The same turns and mirrors carry the whole set onto itself and the rows of a family onto each other. Which other rows belong to the same family as each row named below? List them in the order they appear above.
These 32 rows form 4 families of 8 rows each.
Rinep: [-3.65  1.48 -0.29 -0.92 -1.52  1.66  1.92 -1.98  2.45 -2.59  4.12  3.60
  4.27  0.24 -1.35 -0.64  2.57 -0.91 -0.66 -2.29 -2.73]
kidav: [ 3.02 -0.93  1.96 -0.97  0.85 -1.74 -4.59  1.79 -1.93  3.78 -0.94 -1.02
 -1.59 -0.72  4.69 -2.84 -4.43  1.07 -1.87 -2.28  2.52]
nere: [ 2.24 -0.84  1.19 -0.91  1.85  2.02 -0.84  0.09  1.25  5.03 -1.38 -0.78
  3.67 -0.81 -1.18  0.89 -1.05 -0.38 -5.18  0.53 -1.98]
Nezok: [-3.33  0.19 -0.06  1.84 -1.53  1.11 -3.54 -0.58 -0.34 -2.32  4.36  1.10
 -2.91  0.43  3.74 -5.98  0.37  0.04  3.26 -4.04  0.45]
mup: [-1.08 -0.29 -1.61 -0.86  0.07  0.80  0.73 -0.62  0.63 -2.72 -0.44 -0.21
 -0.25  0.14 -2.39 -1.08 -3.26 -2.73 -2.39 -2.11  4.78]
sino: [ 2.10 -0.45 -2.36 -0.04  2.72  0.99  0.23 -1.30 -2.48  2.45  3.81 -1.61
  1.69  1.44  2.66 -4.15  4.06 -2.32 -1.59 -5.67  1.31]
Zofa: [ 2.55  2.10 -2.04  0.48  0.20 -2.56  1.71  0.71  1.97 -3.33  0.91  0.52
 -1.56  0.80  0.30  0.12 -1.18 -2.23 -3.77 -1.73  3.37]
Vinal: [ 2.14  0.86 -0.92 -0.55  0.42  4.42  2.06 -2.48 -0.58  3.21  4.00 -1.41
  0.75  1.26  1.03 -3.07  3.22 -1.53 -1.59 -5.51  1.22]
sagob: [-0.04 -0.23  1.30  1.62 -2.02 -1.14 -3.63  1.63  0.63 -1.88 -0.81  4.78
  4.09 -2.58  1.92  0.00 -3.47  1.78 -1.34  2.13 -1.37]
babid: [ 3.47  0.93 -0.45  1.89  0.16 -2.07 -4.71  1.79  1.45  3.16  0.24  0.74
 -2.39  0.64  1.64 -5.06 -2.92  2.74 -1.74 -3.56  1.27]
Papig: [-3.67  0.01 -0.15 -0.39 -3.34  0.89 -1.43 -3.59  1.22 -1.16  3.19  2.25
  3.33  0.79  1.31  1.37  3.18 -4.95 -0.58 -1.01 -2.25]
Karud: [ 0.67  0.07 -1.25 -0.11  1.41 -1.66 -0.44 -0.94  0.57 -4.55  2.42  0.53
  1.13  0.86 -3.30 -2.11 -2.79 -0.93 -3.31  0.20  3.64]
diza: [-2.20  1.16  3.53 -0.65 -2.44 -0.61 -3.71 -0.82  3.90 -1.33 -0.79  3.73
  0.12 -2.44  0.70  0.18 -5.10  2.08  0.10  1.35 -1.73]
giv: [-3.11 -1.91  3.89 -2.41 -0.68  2.43 -4.64 -1.85 -1.11  4.86  1.72  2.16
  4.10 -1.37  2.29 -4.08 -0.50  2.03  1.32 -2.48 -3.34]
Rugu: [-4.48 -0.26  1.09 -1.65 -1.60  1.99  0.78 -2.96  0.05 -2.08  1.27  2.90
  4.92 -2.26  0.26  0.12  1.68 -1.74  2.90 -1.21 -2.52]
toza: [ 3.28  0.76  1.65 -1.67  1.74 -0.22 -0.02 -1.44  1.14  3.81 -1.43  0.96
  4.01 -1.91 -0.90  2.39 -1.63 -0.34 -4.49  0.14 -0.45]
Vopuz: [-0.67  2.93  1.04  0.57 -2.23  0.28 -4.04  0.81  1.93 -3.07  0.40  1.27
  1.29 -3.93  2.64 -1.03 -5.27 -0.94  0.53  0.95 -2.80]
Deda: [-1.10  1.08 -0.25  1.66 -2.44  1.19 -2.66 -2.81 -3.82 -2.30  2.84  2.89
 -2.71  0.26  4.36 -4.58  0.29  1.43  0.78 -1.69  2.09]
fev: [-0.08  1.00  0.92 -3.72  0.94  2.09  0.90 -2.56 -0.53  2.93  4.03 -2.39
 -1.79  2.24  1.20 -3.90  1.89 -1.60 -0.89 -6.28  0.84]
kire: [ 3.86  0.74  1.30  0.84  1.75 -1.39 -4.48 -0.15  0.97  2.70  1.67 -1.27
 -3.10  0.52  2.19 -4.42 -2.98  1.76 -3.85 -2.51  2.32]
pozir: [-4.65 -0.70  0.90  1.38 -2.30 -0.33 -3.83 -1.14 -1.57 -2.30  3.70  2.08
 -4.55  0.74  3.16 -1.64 -0.47  1.70 -0.13 -3.19  0.45]
pesor: [-2.12  1.75  0.78  0.27 -1.97 -1.15 -2.51 -2.00 -0.81 -3.50  3.65  2.71
 -2.26 -0.79  3.95 -4.40  0.32  0.05  3.36 -4.88  1.76]
donib: [-1.67  0.82  2.77 -1.10 -1.33  2.05 -2.68 -1.11  0.34  5.90  0.10  1.46
  1.09 -2.52  5.90 -1.62  0.97  0.65  1.48 -4.20 -3.44]
lapos: [-3.31 -0.77  2.06 -2.58 -0.49  2.64  1.05 -4.20 -0.45 -2.41  2.96  1.27
  4.32 -2.06  1.10  0.80  1.54 -2.85 -0.16 -0.41 -0.96]
lakof: [ 4.32  1.61  0.86 -3.66  1.83  1.07  0.64 -0.34  1.96  2.98 -0.25  0.02
  6.41 -1.14 -0.29 -2.44 -0.62 -1.91 -2.07 -1.73 -1.05]
Rar: [ 0.76 -2.47  0.79 -1.36  1.99  0.75 -0.24 -3.35 -0.59  3.77  2.55  0.37
  0.43  2.86 -0.13 -2.80  4.29  0.72 -1.84 -4.74  1.98]
bena: [ 1.15 -0.26  2.40 -2.16  2.73 -0.39 -0.97  0.78  5.05  3.68 -0.14 -0.48
  3.99 -1.79 -1.99  0.50 -1.58 -1.91 -2.31 -2.09 -2.97]
veki: [-0.57  0.27  2.16 -1.66 -0.94  1.61 -5.71 -2.66  1.24  5.95 -1.01  1.02
  2.73 -0.88  4.83 -2.61 -0.79  1.25  1.14 -3.22 -3.04]
renuf: [ 1.20  1.04  3.76  0.08 -0.45  0.07 -5.28 -1.57  0.65  3.86  3.43  1.93
  1.81 -1.10  5.33 -2.64  1.30  3.09  1.05 -1.83 -5.08]
Tapun: [ 3.12  0.45  2.09 -0.14  3.23 -0.74 -1.92  1.39 -0.05  1.63 -0.29 -0.31
 -1.06 -1.69  0.99 -4.96 -4.19  4.66 -0.58 -3.30  2.16]
simaf: [-0.12 -0.10 -0.67  1.32  1.37 -1.30  1.74  0.29 -0.42 -5.15  3.81  1.30
 -1.07 -1.41 -2.06 -0.36 -0.85 -0.96 -2.74 -0.75  2.78]
fenon: [-2.25 -0.25  3.21  0.04 -0.57 -3.70 -5.76 -0.01  1.97 -1.90 -1.09  3.63
  0.05 -2.65  1.43 -1.24 -5.02  1.02  0.17  1.44 -0.59]

The rest of the family of kire: Nezok, Vinal, Rugu, toza, veki, simaf, fenon
The rest of the family of giv: Rinep, kidav, Zofa, sagob, fev, pozir, lakof
The rest of the family of diza: nere, sino, babid, Karud, pesor, donib, lapos

